In the data rows, 128 means zero.
Each row below has a hidden score, from 0 to 40, with 20 about the middle. What is it? The score is a weighted sum of the row's numbers plus the product of two more (or one squared), each taken from its middle value.
[121 135  83 109 151 195 109 151 120 134 135  73 142  80 163 179  92  83
 110  87 111  94 106 121 131 201 100] ~ 23
[ 91  79  48 113  84 141 153 141 118 181 151  81 205 152  97  92  33  67
  91 148 164  80 105 123  91 150 103] ~ 25
[166 147 102 158  91 119 114 125 155 169 161 122 118 120 127  91 142 104
 113  77 142  90  67  97  92 107 142] ~ 13
[116 117  93 113 135 132 108 167 124 116 133 100 173 151 135 137  84 108
 138 145 138 117 158 161 121 148 113] ~ 19
[151 145 145 153 128 113 102 138 155 107 122 141 130 143 120 136 151 140
 157 132 138 124 127 139 140 104 157] ~ 26
[108 137 142 111 153 123 127 144 106 128 123  96 140 136 115 131 103 105
 153 125 126 117 145 132 140 135 113] ~ 24
[118 136 136 145 113  88 168 119 131 168 121  98 127 146  88  78 110  96
 147 127 139 119 125 119 124 126  93] ~ 27
[154 152 112 169 149  97 115 146 173 120 144  92 114 120 135 132 127  94
 158  96 151 123 132 146 126 155 103] ~ 17
[115 122 121 121 152 171 126 117 126 114 130 119 102  84 166 174 130 128
 102  99 107 136 121 123 132 173 123] ~ 20
[151 125 100 149  82 130 131 131 141 176 143 118 146 128 111  98 125 101
 116 106 141  82  76 108 110 104 147] ~ 13
[123 122 123 134 134 124 156 150 132 146 118  86 149 121 122 122 107  90
 141 124 150 113 131 151 141 141 103] ~ 20
[130 101 114 122 107 134 121  94 136 117 144 173 110 128 157 139 135 165
  83 138 115 156 124 110 103 123 156] ~ 17
[128 149 136 131 157  99 134 153 122 131 122  89 128 133 123 117 118  95
 172 124 132 129 158 147 147 137  97] ~ 22
[ 96 109 150 109 138 132 151 120 112 120 113 117 152 136 116 132 109 127
 129 146 141 134 150 151 138 125 128] ~ 28
[121 128 157  95 183 131 146 167  95  96  92 115 132 114 153 164 140 128
 158 162 117 164 190 175 185 138 109] ~ 22
[164 145 116 180 138 136 104 160 177 107 129 101 133 120 136 139 150 121
 152  99 144 105 115 170 140 143 137] ~ 19
[188 160 111 150 119 130  88 146 149 127 156 125 119 116 161 128 148 117
 133  86 127 113 106 119 112 111 158] ~ 11
[143 136  63 120 114 165  75 133 144 123 162 117 146 118 170 163  97 108
  93  98 115 105 105 107  92 172 129] ~ 20
[156 144  84 154 174 150  75 154 149  88 147  98 104 102 176 175 134 116
 140  92 103 129 150 163 133 195 111] ~ 3
[139 129  93 154 102 113  97 160 173 124 128 116 184 161 120 122 117 111
 147 137 158  96 122 161 125 110 144] ~ 24
[113 133 112 127  90  99 147 117 113 211 141  99 140 133  64  73  95  65
 129 116 145  71  70  69 112 105 102] ~ 20
[138 159 114 133 172 131  97 173 138 111 133  69 139 109 149 160 108  81
 166  96 134 109 145 155 144 170  99] ~ 21
[108 102 116 131 110 100 160 133 132 142 125 118 152 154 113  97 100 118
 130 159 155 139 152 151 121 119 104] ~ 22
[ 93  70 115 103  79 146 149  85 117 132 134 186 160 161 129 113 116 177
  54 172 135 145 122 122  96  98 166] ~ 23
[ 76  84  76  95  97 191 150 107  92 179 137  96 162 106 118 137  61  87
  65 118 115  83  81  85 105 175 113] ~ 23
[110  85  72 132 114 142 121 124 127 121 159 136 144 144 143 128  94 139
  92 141 131 137 137 138  93 153 130] ~ 11
[138 143 111 130 179 127  95 168 123  84 140 104 118 122 158 153 127 125
 152 115 121 144 174 171 134 167 105] ~ 21
[178 152  94 155  94 133  84 118 171 140 170 140 115 118 158 124 138 123
 109  80 126 110  80  92  83 121 153] ~ 13
[152 143 116 173 144 120 100 166 181  93 107 121 149 136 134 145 167 138
 161 128 140 119 138 193 163 131 137] ~ 11
[123 118 103 121  84 134 143 125 102 181 130 128 142 144  81  86 113 111
 114 142 124  84  85  88 119 112 124] ~ 14
[ 88  76 165 149  99  84 197  90 132 124 100 174 126 191  84  57 147 196
 114 192 139 177 167 172 125  84 133] ~ 18
[115 118  57 116  97 142 113 120 124 176 168  98 149 121 122 125  70  71
  94 108 127  82  82  74  87 160 108] ~ 16
[113 162  88  80 172 168  88 187  87 134 124  45 166 103 143 175  73  52
 159 103 104  79 143 127 150 187  79] ~ 31
[ 84  71 149 117 115 128 170  83 112 116 119 174 119 143 119 120 130 178
  83 170 125 169 146 134 127 119 147] ~ 23
[162 189 169 128 177 118  98 150 127 102 108 121  88 102 129 162 172 127
 187 109 108 138 144 125 164 136 115] ~ 16
[106 114 156 123 145  78 132 141 122 108 123 141 144 159 115 104 132 143
 157 155 148 152 176 173 137  85 136] ~ 18
[147 153 122 126 162 167  95 139 133  99 125 114 101  98 168 176 141 130
 131  97  93 129 133 127 145 174 122] ~ 18
[145 144 138 173 140  85 122 130 158  97 123 128 104 157 117 106 144 150
 165 137 117 154 173 162 132 136 116] ~ 9
[ 99  83  80 129  85 129 155  95 133 165 149 128 147 140 109 112  81 109
  71 137 143 115  96  98  90 143 120] ~ 19
[149 158 134 142 102  94 133 107 126 172 153 130  94 130  98  69 139 112
 121  93 133 101  79  79 102 101 120] ~ 18
[104  94  75 123  96 131 139 128 128 151 151 105 174 158 104 107  59 101
  98 146 152 102 118 127  95 149 111] ~ 23
[ 93  61 111 128  85 112 168  89 133 125 146 170 152 175 111  97  92 166
  71 182 156 161 143 140  87 115 141] ~ 23
[122 121 152 139 159 102 151 119 146 108 120 134 104 110 149 152 151 137
 131 129 139 171 152 154 144 136 118] ~ 18
[112 134 116 111 122 125 149 150 101 170 111  82 159 139  97 110  86  78
 157 146 123  99 137 116 145 138  91] ~ 19
[108 101 129 111  87 137 148  88 111 147 125 166 133 148 113 106 123 155
  93 153 110 130 111  92 111 103 152] ~ 17
[104 114 158 112 164 123 145 150  76 114 108 116 126 144 114 124 128 141
 159 157 107 149 184 163 165 126 124] ~ 11
[128 111 163 125 147 109 159 135 124 112 108 146 128 124 135 137 147 145
 148 163 148 168 164 162 153 105 134] ~ 13
[111 110 100  94  79 172 130 139  90 183 119 106 192 143  83 121  66  89
 131 159 121  64  92  80 121 114 142] ~ 38
[106  87 127 133 121 142 170 146 106 128  98 105 161 158  89 112 107 136
 135 181 132 127 155 170 156 137 122] ~ 22
[137 124 139 133 166 143 133 164 140  75 113 120 133 121 161 158 144 152
 140 136 145 166 172 202 150 148 124] ~ 25
[167 176 124 137 172 135  54 140 158  74 147 133  94 103 191 186 159 135
 140  81 104 145 141 126 130 157 134] ~ 23
[122 128 127 140  92 120 157 107 121 175 132 121 124 140  74  80 121 118
 115 121 136  92  81  96 114 122 115] ~ 17
[143 145 141 105 124 144 140 136  97 151 104 132 130 121 114 133 133 122
 149 151 110 117 121  96 150 121 121] ~ 15
[162 158 160 168 135  94 116 105 175 120 136 147  82 107 141 130 180 137
 142  88 137 143 106 118 127 106 146] ~ 13
[123 129 128  93 181 169 120 191  77  98  92  88 158 120 140 177 114 115
 166 158 107 124 180 173 188 165 110] ~ 16
[134 147 154 123 131  91 142 110  94 164 145 125  78 118 106  84 139 112
 139 100 117 128 115  81 119 103 116] ~ 19
[135 127 144 121 146 128 108 155 141  77 118 157 149 139 161 152 149 168
 145 153 142 160 172 184 138 102 159] ~ 22
[156 140 112 136 134 140  93 132 144 114 136 137 110 112 163 157 149 133
 131 111 106 133 126 116 132 137 140] ~ 9
[ 95  95 126 112 125 155 158  99 114 137 124 129 123 107 137 143 117 130
  88 129 120 139 118 117 126 150 125] ~ 23
[145 145 116 142 143 118 117 147 145 138 140  97 126 104 139 136 129  91
 135  91 145 109 110 133 131 136 120] ~ 15
[196 184  88 155 179 158  52 176 169  86 146  91  96  75 207 196 157 103
 155  59 101 121 130 144 140 193 115] ~ 10
[164 165 116 143 103 122  99 126 132 150 157 131 104 129 116  95 143 125
 124  83 121  93  82  89 100 114 134] ~ 15
[114 100 160 126 117 108 151  81 121 115 119 200  94 140 128 117 169 189
  99 166 117 179 141 119 132  89 161] ~ 18
[159 177  43 124 108 200  74 174 139 172 158  38 170  96 133 154  63  35
 124  55 121  26  55  84  99 204  91] ~ 27
[168 173 103 126 127 188  98 159 142 140 124  77 142  90 150 166 113  85
 144  79 121  80  90 110 127 172 116] ~ 25
[129 130 120 120 166 177 114 139 132  94 124 112 114  89 176 181 135 133
 115 103 110 141 136 147 137 182 117] ~ 25
[137 157 170 117 168 140 104 134 114  95 117 135  95 102 164 159 158 148
 152 103  97 156 153 133 145 125 138] ~ 19
[131 146 135 140 156 112 119 153 141 106 124  98 135 131 131 140 120 111
 169 120 142 128 154 162 145 142 114] ~ 19
[100 101 147 124 141 116 143 130 110 113 125 131 132 151 106 112 122 145
 135 151 133 144 163 157 134 120 131] ~ 23
[168 179 147 171 157 116 111 144 165  99 122 122  82 117 130 124 179 146
 162  88 123 133 128 156 145 150 105] ~ 19
[ 78  69 133 122 115 132 170  90 115 122 121 163 129 136 123 121 126 169
  76 165 134 162 142 143 123 126 139] ~ 21
[124 114  92 107  82 180 125  95 124 158 146 140 138 114 144 133 108 126
  60 110 114 103  72  74  92 142 141] ~ 26
[141 164 133 158 123  73 128 119 151 161 153 107  99 133  98  83 133  95
 150  85 144 105  99 104 110 117 106] ~ 16
[128 129 118 110 107 156 106 131 116 137 130 125 154 131 126 140 103 118
 131 133 117 101 111 101 118 121 149] ~ 26
[144 157 130 143 124 102  69 141 164 107 135 144 145 138 142 134 155 133
 155 109 138 115 122 137 125  87 161] ~ 22
[120 159 172 115 141  96 131 108 104 144 122 128  94 120 102 111 139 118
 154 115 114 125 123  92 134 111 110] ~ 21
[149 152 159 120 172 158 116 121 138  82 116 147  79  76 190 191 174 157
 121 103 103 170 143 134 151 154 132] ~ 25
[119 116  96 127 132 133 120 160 131 129 131  89 173 141 118 140  79  90
 147 144 146 108 144 150 128 151 113] ~ 19
[130 112 113 136 128 125 126 150 155  93 128 130 164 153 144 138 113 144
 134 157 157 150 167 184 121 130 130] ~ 22
[145 128 104 112 104 145 100 138 119 132 152 141 149 133 149 127 112 129
 115 128 126 118 118 110 101 108 152] ~ 19
[131 109  86 143 114 115 129 131 158 119 159 119 148 148 137 124  87 119
 113 141 159 138 142 145  90 151 112] ~ 25
[150 124 163 150 126 105 154 121 144 123 113 153 116 126 125 127 162 148
 149 151 149 154 136 142 143  96 143] ~ 9
[118 130 190 107 190 125 140 149  79  80  92 132 103 132 132 144 154 163
 173 156  97 178 204 172 179 125 128] ~ 18
[129 116 172 163 139  77 166  96 167 107 124 160  89 126 127 120 168 159
 128 137 156 182 144 154 134 108 133] ~ 17
[136 168 144 124 156 117  94 140 118 123 127 113 107 114 122 140 140 111
 163  97 112 109 124 113 144 130 117] ~ 14
[170 146  98 139  77 140 104 130 135 164 150 141 127 132 127  96 143 122
 113 100 119  90  75  86  95 101 156] ~ 11
[133 132 131 151 139 134 128 109 150 122 134 119 104 106 137 150 135 126
 121 104 124 130 115 117 129 156 124] ~ 17
[ 97  55 125 104  15 110 222  56  88 226 121 201 155 175  48  27 118 154
  58 210 153 114  68  63  95  32 163] ~ 26
[140 141 111 142 178 154  91 131 157  80 144 117  91  82 194 194 142 127
 118  84 110 151 140 143 129 192 120] ~ 17
[141 127  98 129 122 150 103 126 133 128 139 136 118 116 153 144 130 128
 113 118 106 126 118 109 118 144 134] ~ 12
[171 196 149 131 181 133  73 163 135  88 125 110  90  95 162 173 164 122
 183  83 101 128 142 130 154 149 117] ~ 20
[113 146 158  94 184 127 122 162  98  97 101 108 134 118 145 162 126 120
 169 142 114 150 185 156 170 137 105] ~ 29
[181 181 105 162 153 118  56 176 168 101 161  92 132 121 151 154 133  96
 174  74 138  97 122 142 119 141 131] ~ 11
[141 141 111 103 139 183 104 127 132 100 131 135 120  95 188 176 136 144
  87 105 110 138 122 125 118 166 129] ~ 37
[167 181 114 133 158 128  81 178 140 135 137  79 132  94 141 164 127  64
 183  90 132  89 115 117 148 143 112] ~ 11
[129 110 103 122 111 143 112 104 137 121 151 160 114 121 161 144 132 149
  88 125 112 149 118 107 101 136 147] ~ 16
[131 136  89 139  90 125 114 120 137 173 157 106 145 136  98 104  93  86
 108 105 138  72  70  80  95 133 129] ~ 20
[107 100 136 132 142 146 140 102 128 105 122 147 106 112 151 152 139 160
  95 131 113 161 138 138 134 151 132] ~ 17
[143 117 144 133 129 129 108  89 151  77 143 200  87 120 188 155 177 200
  92 129 111 195 148 132 109 115 170] ~ 16
[153 167 114 133 101 122 106 122 117 165 150 124 106 134  94  82 132 115
 122  93 113  83  83  77 102 122 114] ~ 19
[130 142 194 144 182  82 149 124 150  77 104 149  88 115 155 146 182 161
 159 129 144 199 184 180 164 112 125] ~ 28
[ 90 105 155  98 108 161 165  91  98 140 110 141 141 129 108 130 112 146
  90 148 125 127 109 106 122 122 142] ~ 32
[ 98  81 118 123 125 119 153 140  88 137 130 127 143 158  97  94 105 139
 130 165 128 131 155 153 130 119 132] ~ 15
[166 169 101 136 163 149  65 146 151  91 148 116 101  98 181 184 141 118
 132  83 102 128 127 121 127 179 120] ~ 20
[142 165 158 142 161  78 107 143 147 122 128 119 114 112 132 134 159 104
 174  99 148 127 132 135 149 100 126] ~ 12
[ 68 121 131  59 132 143 147 143  53 164  96  86 179 144  92 121  64  83
 139 163 114  98 148 109 150 130  95] ~ 32
[120 126  95 127 129 116 130 160 140 143 136  84 170 138 126 128  81  80
 146 137 156 113 143 147 120 146  96] ~ 20
[106 110 143 114 158 108 136 140  96 105 126 136 117 144 127 115 133 151
 134 149 120 159 177 159 142 125 119] ~ 18
[168 173  81 118 122 188  74 148 137 153 145  92 129  79 173 179 110  71
 128  64  96  76  79  72 115 174 120] ~ 16
[108 136 211 136 144  39 132  96 140 112 122 179  99 144 110  94 186 168
 150 128 155 167 148 146 135  38 160] ~ 28
[116 110  84  94  69 194 124  97 100 193 148 126 147  96 142 127  89  95
  68  98 104  79  49  42  84 131 148] ~ 23
[100 103 130  96 140 153 148 143  96 108 114 123 149 133 135 131 114 146
 119 153 127 144 162 165 137 138 119] ~ 30
[104 113 167 119 119  92 145  88 107 142 125 177 103 133 107 103 160 155
 116 143 127 145 117 101 131  77 148] ~ 13
[139 139 104 120 138 149  93 125 135 113 145 133 109 108 170 159 130 130
 109 103 101 134 125 113 117 156 131] ~ 16
[160 163  89 161 133 141  73 181 165 124 120  82 164 135 118 150 125  89
 180 113 123  67 113 145 152 152 121] ~ 9
[165 175 140 183 147  75  92 127 175 109 148 126  81 131 122 116 167 128
 163  85 131 127 125 131 126 128 121] ~ 9
[ 99 100 137 103  94 130 134 104 107 150 126 153 162 149 103 115 107 133
 107 156 134 117 115 105 118  85 163] ~ 37
[ 81 106 146  95 137 126 153 132  66 149 113 106 142 150  90  98  95 114
 142 150 111 121 152 124 142 118 114] ~ 23
[167 159 135 152 136 165 111 149 157 103 110 115 120 111 136 157 154 137
 158 110 119 116 118 143 145 152 128] ~ 17
[114  82 123 142 139 124 130 137 119 100 134 148 125 152 129 116 136 170
 129 157 123 159 168 173 129 123 145] ~ 19
[ 91  70 113 118 110 130 165 131 116 129 129 131 176 162 106 106  89 137
 101 176 163 134 147 166 117 116 131] ~ 27
[160 199 128 116 161 143  88 163 116 133 114  88 106  99 130 156 135  89
 184  97  93  96 121  96 159 168  87] ~ 24
[110 102  95 114  89 138 110  89 133 139 159 159 142 141 138 125 102 139
  70 129 126 126 103  91  81 121 155] ~ 25
[ 98  61 119 130 109 123 152 103 125 107 139 180 138 160 129 111 125 185
  86 179 134 176 161 157 104 118 150] ~ 14
[ 96 105 142 137 100  63 151 112 133 170 139 131 155 159  82  67 112 106
 135 139 171 114 115 124 111  62 140] ~ 33
[149 153 113 139  96 117 117 120 126 168 153 127 117 134  96  83 129 111
 119  97 125  88  76  82 101 109 128] ~ 15
[ 95 118 158 111 139 142 145 114 112 120 113 124 131 124 119 144 116 131
 119 138 123 135 137 129 137 132 134] ~ 33
[ 94  97 159 135  74  59 170  82 129 183 118 182 139 165  64  53 156 144
 109 160 158 119  88 101 126  29 159] ~ 30
[110 137 180 121 132  72 150 100 119 147 119 149 105 127 100  99 153 127
 143 129 141 140 123 106 140  77 131] ~ 19
[128 131 123 108 158 172 131 154 120 106 118 100 140  97 166 172 121 118
 125 114 129 132 139 158 145 167 113] ~ 35
[184 182 134 175 140  97 120 139 170 145 151 103  76  95 137 108 165  98
 153  56 146 113  87 119 121 130 112] ~ 13
[129 114 164 128  92 124 157  89 128 148 117 168 128 133 109 111 147 150
 115 151 139 135 105 100 126  82 163] ~ 20
[171 187 153 156 158 118  92 134 160 100 134 122  84 108 145 143 167 131
 159  80 125 130 121 125 134 138 125] ~ 23
[124  95  66 123  48 160 131  96 132 182 157 146 158 144 115  98  87 120
  61 136 127  91  69  70  71 127 144] ~ 20
[157 181 104 124 155 148  61 149 136 105 142 106 113 110 154 174 127 106
 146  90  96 107 124 106 133 173 113] ~ 21
[109 126 131 117 142 127 135 147  90 137 113 102 136 144  97 111 105 115
 163 144 105 116 157 135 145 136 106] ~ 11
[166 125 139 167 138  93 125 131 169  72 141 158 107 155 147 126 150 177
 147 149 150 186 177 176 117 125 137] ~ 21
[164 154 111 165 169 150 109 185 156  97 109  64 142 121 137 164 124 101
 182 118 127 109 153 187 166 187  99] ~ 10
[134 114 100 160 101 143 135 140 148 151 128 103 155 136  98 105 117 112
 123 122 149  83  92 142 123 132 133] ~ 28
[137 134 121  99 111 170 101  94 121 129 148 162 111 102 174 153 136 147
  79 102  97 133  98  77  98 125 161] ~ 23
[131 115 169 124 178 147 133 130 136  59 111 157 102 108 181 177 175 187
 119 134 127 195 176 188 155 141 143] ~ 26
[124 107 164 136 148 101 164 124 135 107 113 155 114 121 142 135 157 153
 137 157 149 179 163 162 148 105 136] ~ 13
[129 128 104 147 157 120 105 148 153  93 137 113 127 129 153 148 128 130
 136 126 134 144 159 168 130 163 113] ~ 15
[ 82  72 101  97 109 164 160 106 109 132 128 142 154 132 134 130  95 148
  61 153 132 140 125 134 109 146 127] ~ 28
[164 165 174 160 184  90 122 135 169  86 122 135  75  92 172 164 191 140
 164 101 140 180 159 163 159 130 120] ~ 19
[ 94  90  48 102  57 157 111  94 121 183 176 127 173 145 121 111  45  95
  51 121 127  81  69  59  56 140 140] ~ 32
[ 46  21 211 100  94 102 251  30  96 123  90 242 111 157 100  86 165 241
  44 225 152 229 159 147 131  49 175] ~ 34
[123 126  95 125 144 136  99 166 145 105 133  96 170 137 145 150  92 107
 143 132 145 119 156 166 124 156 113] ~ 22
[146 185 167 126 174 118 103 138 118 103 116 127  79 108 130 142 171 140
 173 103  97 140 142 120 156 145 102] ~ 31
[170 169  71 137 144 165  50 152 155 112 154 104 115  98 189 180 131  99
 132  71  93 106 111 110 120 179 126] ~ 9
[183 195 124 129 171 162  67 188 134 106 111  87 128  96 151 191 138  91
 204 105 104 100 136 130 169 161 116] ~ 8
[167 158  96 127 158 161  60 159 158  73 143 126 129 107 196 189 144 140
 130  96 117 139 145 153 126 168 133] ~ 27
[187 170 104 175 162 151  92 189 165 107 130  77 111 100 142 155 156 104
 177  82 122  96 116 162 154 175 107] ~ 6
[164 145 144 118 139 149  95 136 137  80 128 167 115 118 188 161 170 169
 128 122 115 164 147 139 128 109 164] ~ 24
[ 59  74 130 122  70  60 170  97 121 191 138 138 188 182  63  46  86 105
 114 163 175 105 112 117  94  45 144] ~ 35
[ 72  58 139  94 106 147 193 115  95 127 105 155 174 157 109 108 106 168
  81 194 158 154 151 170 127 106 138] ~ 30
[134 130 111 144 123 143 126 118 145 146 136 105 124 108 125 143 113 101
 120 107 128 107  95 106 123 155 126] ~ 21
[ 88 101 143  89  88 134 159  96  76 175 125 146 146 146  82  86 101 129
 101 154 121 107 102  81 113  88 145] ~ 30
[194 194  98 137 162 161  43 168 163  88 140 109 105  89 201 196 150 113
 161  72  89 120 130 121 133 175 131] ~ 11
[112 120 133 123 146 137 141 119 126 124 123 116 119 109 138 153 121 118
 117 120 129 137 131 129 137 154 115] ~ 23
[134 102 128 147  83 107 130 110 158 117 148 175 155 171 119 100 128 166
 102 157 165 142 128 147  90  76 176] ~ 31
[153 186 112 138 148 104  52 170 145 136 161  78 148 117 136 131 117  64
 178  59 140  72 106 119 116 116 129] ~ 15
[107  90 147 122 106 120 148  86 118 122 121 192 115 149 127 111 153 183
  87 165 116 165 133 122 124  91 162] ~ 20
[121 130 154 123 137 147 134 100 126 116 119 144 103 112 134 152 141 149
 112 122 113 143 122 112 133 138 140] ~ 23
[ 92  79 106 114 113 132 158 139 112 147 122 110 184 155  94 112  75 110
 123 176 152 113 141 147 127 124 124] ~ 28
[114 150 153 117 129  96 134 110 101 170 130 116 108 121  89  98 126  96
 149 112 122 106 107  84 131 108 110] ~ 16
[156 187 192 144 215 108  95 164 136  47 100 117  75 114 161 169 183 159
 210 111 101 179 206 185 179 151 112] ~ 26
[111 108 131 116 100 115 170  99  88 171 139 141 103 139  84  62 126 135
  98 132 126 122 100  93 111 108 116] ~ 22
[137 118 165 132 146  95 172 136 133 110 103 149 122 130 139 127 156 150
 155 172 151 184 176 167 158  99 125] ~ 19
[131 134 130 138 142 124 135 120 149 130 131 116 111 103 139 147 134 112
 123 107 133 132 115 114 133 149 115] ~ 23
[ 91 123 137 106 124 123 149 132  91 155 112  92 158 149  84 106  84  95
 143 144 127 106 137 119 136 130 105] ~ 27
[120 118 133 137 156 122 135 126 144 106 125 129 111 114 154 151 143 136
 123 126 130 160 149 156 141 148 117] ~ 16
[126 155 149 136 168 102 122 156 128 101 100 102 120 143 128 131 137 127
 181 138 109 144 185 168 163 143  93] ~ 21
[152 160 163 144 195 124 112 173 145  62  97 104 117 125 153 169 159 143
 190 131 121 161 195 198 178 154 114] ~ 23
[149 151 144 123 150 150  89 143 133  95 126 133 122 113 159 170 140 139
 152 117 110 136 143 128 138 131 151] ~ 20
[139 119  39 145 138 158  76 170 141 116 165  86 141 125 156 146  90  97
 129 102 109  99 132 144 105 193 107] ~ 6
[ 58  82 180  95  93  95 215  76  70 172  88 155 144 182  54  56 102 154
 116 203 125 149 154 113 131  75 122] ~ 24
[109  92 121 111  95 107 168 135  91 162 116 133 165 174  94  77  96 126
 134 192 128 130 156 133 128  92 128] ~ 10
[129 148 118 113 180 127 107 173 125 107 121  86 139 106 161 172 114  93
 169 120 125 133 167 158 157 160  96] ~ 19
[113 103  88 112  73 147 122  82 129 156 162 160 138 134 137 119  96 133
  59 127 123 120  88  70  71 124 149] ~ 23
[100  85 147 130 132 128 179 135 113 107  84 137 155 162  98 118 130 165
 133 198 133 153 175 189 166 124 129] ~ 14
[154 157 135 114 134 150  94 143 121 124 127 127 127 110 152 152 137 124
 147 109 108 116 119 109 132 118 146] ~ 16
[161 159  73 131 135 165  61 147 149 116 157 109 121 101 178 172 118 105
 119  81  97 104 110 103 105 179 121] ~ 14
[137 165 142 108 208 157  84 199  98  76 100  78 131 106 152 189 125 115
 206 126  95 131 195 172 186 172 105] ~ 15
[106 100  82 114 106 127 141 142 115 154 143 102 173 150 103 111  67  94
 112 148 150 104 128 130 104 145 107] ~ 20
[164 165  98 116 152 182  71 134 142  96 140 117 116  91 192 189 133 126
 112  84  97 124 121 119 123 185 121] ~ 38
[151 137 205 141 175  87 128 114 145  56 110 198  65 116 164 156 215 199
 155 149 129 214 180 165 161  89 157] ~ 14
[111 107 137 122 138 139 164 110 125 124 120 135 118 111 141 148 131 138
 109 133 124 150 132 130 136 140 129] ~ 20
[ 92  82 151 106 117 106 190 115 117 127 106 154 153 158 117 103 115 157
 112 189 159 171 167 166 133  95 123] ~ 27
[ 99  96 122 112  90 126 148  91 106 157 127 164 129 148 101 105 118 145
  92 159 114 126 111  88 114 104 144] ~ 19
[142 143 179 126 147  97 139 127 124 122 108 152 108 116 126 137 168 140
 160 144 138 152 139 126 158  87 139] ~ 12
[ 86  78 140 106 107 114 199 110 114 156 110 138 154 138 108 102 110 128
 100 172 160 149 137 136 130 104 119] ~ 28
[144 163 185 143 133  89 146  97 128 119 121 164  65 137  99  91 179 171
 141 122 122 155 128 111 132 107 118] ~ 35
[140 157  75 133 166 178  80 156 141 127 146  56 119  69 171 190 100  65
 132  61 102  87 105 114 130 220  92] ~ 15
[146 154 183 134 138 117 109 115 136  94 114 171  99 131 134 142 183 174
 154 134 116 154 141 128 146  89 166] ~ 20
[133 165 111 108 154 154  79 153 106 134 140  87 133 105 140 156 104  82
 146  87 102  88 115  99 131 155 116] ~ 18
[169 168 128 156 120 124 100 122 159 140 143 110 107 110 121 127 140 104
 146  79 131  96  86  98 120 129 132] ~ 18
[190 184 170 159 162  93 108 131 149  85 138 160  45 117 158 118 209 176
 156  90 115 173 146 144 135 116 131] ~ 25
[119 117 115 120  56 119 148  91 100 190 150 156 128 158  71  49 119 134
  81 130 127  86  65  66  83  81 145] ~ 22
[ 84  84 115 106 112 161 159  91 102 153 134 130 131 103 129 138 103 126
  70 128 116 125  99  98 117 155 131] ~ 19
[154 153 185 143 121  89 139  93 127 114 127 190  66 142 110  84 195 191
 126 125 124 159 121 114 122  79 145] ~ 22
[106  68 100 135 113 123 142 116 122 116 143 163 130 158 131 105 121 171
  94 168 127 161 156 156 105 125 138] ~ 13
[104 144 114 106 143 143 126 161  79 154 111  62 151 140  93 112  75  77
 167 130  96  84 145 119 146 165  84] ~ 19
[122 143 106 112 124 133  96 143 120 141 142 105 159 133 116 132  98  92
 132 112 134  88 109 112 121 131 125] ~ 21
[171 163 154 142 151 115 109 143 151 117 124 131 103 100 149 156 165 118
 167 106 132 133 121 123 149 114 132] ~ 10
[102 106 110 100  74 156 132 103  99 172 132 138 160 144 102 104  91 120
  94 144 112  92  91  76  96 110 149] ~ 28
[ 82  90 119 107 120 138 153 103  95 146 127 129 133 133 107 120  97 124
  94 145 120 127 124 108 124 140 126] ~ 23
[135 104 183 146  88  78 180  76 136 146 121 206 100 149  98  75 182 183
 110 164 153 166 112 115 123  43 168] ~ 15
[124 131 116  90  93 154 152 133  82 183 104 125 150 130  95 115 105 107
 133 164 108  94 104  73 138 117 121] ~ 12
[102 104  94 120 121 133 130 129 118 133 142 112 149 141 119 127  86 113
 103 137 131 120 130 128 111 154 110] ~ 22
[129  99 108 127 100 151 120  96 135 119 142 183 110 130 166 132 146 176
  80 138 106 160 125 114 100 117 163] ~ 18
[107 121 144 120 137 108 109 141 112 117 126 138 145 146 112 120 132 136
 145 137 136 123 143 146 136  93 147] ~ 25
[117 117 170 100 111 122 168 103  89 139  97 180 112 140 103 107 157 174
 122 178 110 160 136 101 143  87 139] ~ 18
